rotation ticks, each row followed by its count of ticks:
The counts run from 0 to 532.
[-12 -16 -25   0  -2  13 -15  18 -13 -46  24  -7  28 -18 -56  24 -23  10
 -19  31  35 -29 -23  -9   2  36 -42  11  -1  -6  44  60 -18  24  -4  -9
 -33  27]  299
[ 14 -27 -16  -5 -22  16  38  15  12 -31  39 -25  41  30 -22  -8 -42  41
   3   2 -12  -3 -14  -6  -6  -8 -37  25   9  47  18 -12 -73  21  -3 -21
  24   3]  400
[ 19  39  42 -18   4   1  38  17   5 -41 -28 -49  18  29 -11 -58 -34 -27
   8 -11 -39  22  -5  14  -5  -3  33 -10  29  34  46  -5  14  21  16  -6
  24   9]  450
[  0  29 -21  29 -23  29 -10  30 -22 -42  59   9 -19 -23   8  19 -29 -16
 -12  18  70 -27 -26  13  -9  21 -33   2 -14 -21  13  18  -4  13  -3 -19
 -45   1]  475
[ 54 -12 -30 -14   5 -15   8  36  22   7 -39 -13  10 -53   0  -9   0 -70
  10  19 -38 -30   8   9 -17 -29   6   2 -11  27  18  18 -19  -6 -21   4
  23  46]  444
[ 37  20 -27  11  21 -31  20 -13  34  16 -31 -48   9  58 -16 -55 -30 -13
  28 -29 -56   0  -5  -6 -17  -5  12 -27  18  20   2 -35  -6   2   3 -16
  27  36]  48
[ -8  26  -8  -5  -2  12   0   7  32 -11  59  33  41  36  -2 -11  -4 -49
 -20 -11 -20 -12 -12  -6  23  25 -29 -12   1 -40 -46  31 -54   5 -53  -5
  -1   4]  487
[-23  51  -9  29  23  -4 -15   1   0 -22  35 -11   6  50   9 -15  11   5
 -38 -26  65   9  21 -16  24 -36 -35  21  -8  -5 -36  -4  -2   6 -14 -32
  32  20]  140
[  0  26  -1  12  19  50  51  27  51   9  16  55  24  15   6 -24  20 -13
  -3  11  20 -21 -52 -14  32 -11 -20 -22  42  -6  40   5  13  23 -17   3
   8   5]  385
[  8  20  16 -15  -3  13  59  66 -15 -51 -15 -24  41  -9 -17 -18 -26 -19
 -30  18   1   5  13   4   5  16 -14 -11  14  25  62  27  -3  34  11  10
  -2  30]  175
[ 33   3  16 -22   0   3  14  16  33 -13  11 -29  20 -21  -4 -40 -31 -37
 -49 -11  14 -14   8  40  -5  11 -19  42   8  -1  15 -24 -14 -19   0 -13
  48 -72]  65
[ 22  14 -69  22  -2 -34 -47   6   1   1  14 -23 -18 -11  14  17 -13 -19
  -5  -1  46 -47  26   2 -19 -20 -10  12 -44 -12 -35   6 -13 -37 -14 -34
 -19  34]  145
[  3 -10  -6   3  20 -50 -47 -44   8 -16  17 -33  15  48 -17  10   0  25
  -6 -42  -5  10  -5  24  20 -28 -19  23 -11   1 -43  -9  -2  -3 -19 -57
  37 -37]  414
[ -9  40  16  26  -1  32 -15 -30  26 -14  62  33 -15  69  14 -28 -22  -7
  19 -19   2  14 -65   7  21  12  -9 -19  19 -19  -5   8  -6   0 -16 -15
   5 -30]  206
[ 13  10 -63  18   7 -26 -66 -21   6 -15   4 -19 -18  17  -8  13 -15   7
  16  26  41 -30  -8 -29 -11 -17   3  -7 -48  -9   7  39  13 -42  -1 -22
 -28  28]  424
[ 34 -40 -23 -25  10 -49 -42 -13  20   9 -41 -29  32   3  -9  26  25  21
 -10 -14 -16 -19  -1  31  37 -43   4  23  -5  32  38  33  24 -38   8 -29
  10 -14]  235
[ 14 -24  -2 -32  16   5  24  -1  42 -50  21 -57  20   2 -22 -20 -39   6
 -25  36  38  -9  12  -5 -27 -10 -15  20 -27   0  20 -20 -24 -11 -10 -19
  42 -59]  68
[  2  45 -10   3  43  14  13   8  31 -14 -26  19  -5   5   7 -30  33 -39
 -31  22   8   6  -7 -45  16 -42  13 -32   4  -3  32  37  22   4 -36  23
  34  37]  439
[ 25  49   4   9  -8 -19 -15   7  10  -2  25  23  18  58  12 -57 -44 -43
  21   9   2   8 -12 -17  19  19 -23  -2   7 -17  -6  25   7 -74  21  -2
  22  -6]  153
[ -7  49 -10  32  21 -34 -29   7 -11 -31  32 -18   7  36 -33 -20 -13   1
 -57 -32  47  -2  18 -12  18  24 -45  16   0 -29 -34  -2  12   2  -5 -27
  17  -1]  418
[ 29   9 -45 -12  12 -16  17  30  39   4   8  18  28  61  17 -24 -20 -16
   4  33  -4  -2 -13 -32  13  21 -35 -33 -22 -37  -1  24 -22 -65  -8   7
   6  -9]  156
[ 38  20  15   2 -15   5 -28   2  17 -27   7  -1 -22 -50   4 -33  -4 -41
 -45 -14   1 -23  -1  17   4 -30  18  48   9  27  24   1   1 -31  -1  -3
  54 -47]  341
[ 21  28 -26   8  17  -6  38  18  43  -7 -10   5  20  55 -17  -6  -3  29
  13  -5 -27 -16 -46 -21  11  29   2 -74  24 -23  30 -15  23   8 -15 -13
 -32  14]  104
[ 11  15  -1  -7  16  20  25 -22  61   5   3  -3  23  59  -2 -27 -13  -5
  40   7 -22  -9 -57  10   6  31  24 -49  20 -31  36 -12  19   7 -12 -19
 -22 -24]  381
[ 41  23   4  23 -35  -9   2  46 -16 -37   9  16 -20 -12  34  36  18  41
 -11 -36 -15 -16 -36  34  32 -41   9 -18  14  42  25 -11  20   4  -7 -34
 -13 -21]  6
[ 31  35 -12   2 -14 -10  31  56  22 -52  -3   7  -3   9  21  35  18  56
 -36  -2  -3 -18 -22  -1  21 -16  17 -56  -6  -3  28 -16  23  -8 -26 -24
 -28 -28]  282
[  1  18 -26  21 -25  31 -23  22 -14 -33  62  10 -16 -21  16  30 -24 -19
   7  25  65 -35 -28  19  -5  10 -24  10 -22 -15  17  30 -16   1  -5 -20
 -51   3]  476
[ 43  11  22 -10   4   0   8  21  22  -7   8 -17   5 -25   8 -44 -15 -40
 -48 -25  10 -10  -2  52   5   0 -13  43  17   4  15 -27  -1 -13   7 -12
  52 -68]  64
[ 21 -24 -57  16 -12 -22 -63  -3 -10 -27  14 -14 -13 -33 -41  45 -16   0
 -10   8  20 -42 -26   7 -10  22 -35   9 -28  -7  10  44 -15   1 -12 -17
 -37  16]  23
[ -1  12  -2  10 -31   8 -39  20 -16 -19  29  -4   7  -8  23  27  11  12
 -51 -43  20 -12   2  53  41 -31   1  52  -2  37  19  30 -18  10   5 -27
 -24  -3]  408
[ -8  43  -6  33  27 -40 -35  -6  -6 -30  31 -24   5  44 -34 -21  -8  11
 -50 -47  33  10   6  -6  20  13 -42   7   1 -25 -42 -11  11   9 -14 -36
  34  -9]  417
[ 17  32 -35  17  -6   4 -35 -15  39 -19   7  16 -39 -17   1  13  36  -5
 -31 -18 -32 -33 -26 -25   2 -44  42 -25 -15   4  -5  12 -28  11 -68  -3
  -7  14]  215
[ 16 -17 -37  18  -4 -26 -81 -39 -10 -30   4 -31 -32  -3 -37  35 -20   3
  14   4  -9 -19 -44  21 -10  15  -2  -3 -27  -5  24  44   0   6  -9 -18
 -38   6]  25
[ -3  42  13  23  -3  25 -28 -49  21 -14  53  10 -26  68  10 -26 -25  -8
  32 -15  -9   6 -66  13   9  13   9 -21  11 -15   1  -3  -9   5 -10 -21
  -6 -36]  205
[-15 -27   7 -28  21   0  22  -5  29   1  33 -48  68  14 -19   7 -19 -13
   2  -6  34 -22  12  53   2  20 -22  15   9 -23  -5 -24   0  36  -7 -58
  -1 -31]  189
[ 17   6 -25  26  20   7 -34  13 -26  21  -5 -17 -31  -7  36 -17 -24 -76
  19  -4  28  13 -27  70   0  14 -36  26  -7   4  27  22   2 -11  23   7
   0  13]  253
[ 20  11   1  -3  13  -4  14  31   8 -19 -29 -37 -20 -26  36  33  29  16
 -31 -22  18  -5  -9  63  18 -40  19 -12  -2  19  41 -25  39  29  -5 -36
 -16 -29]  460
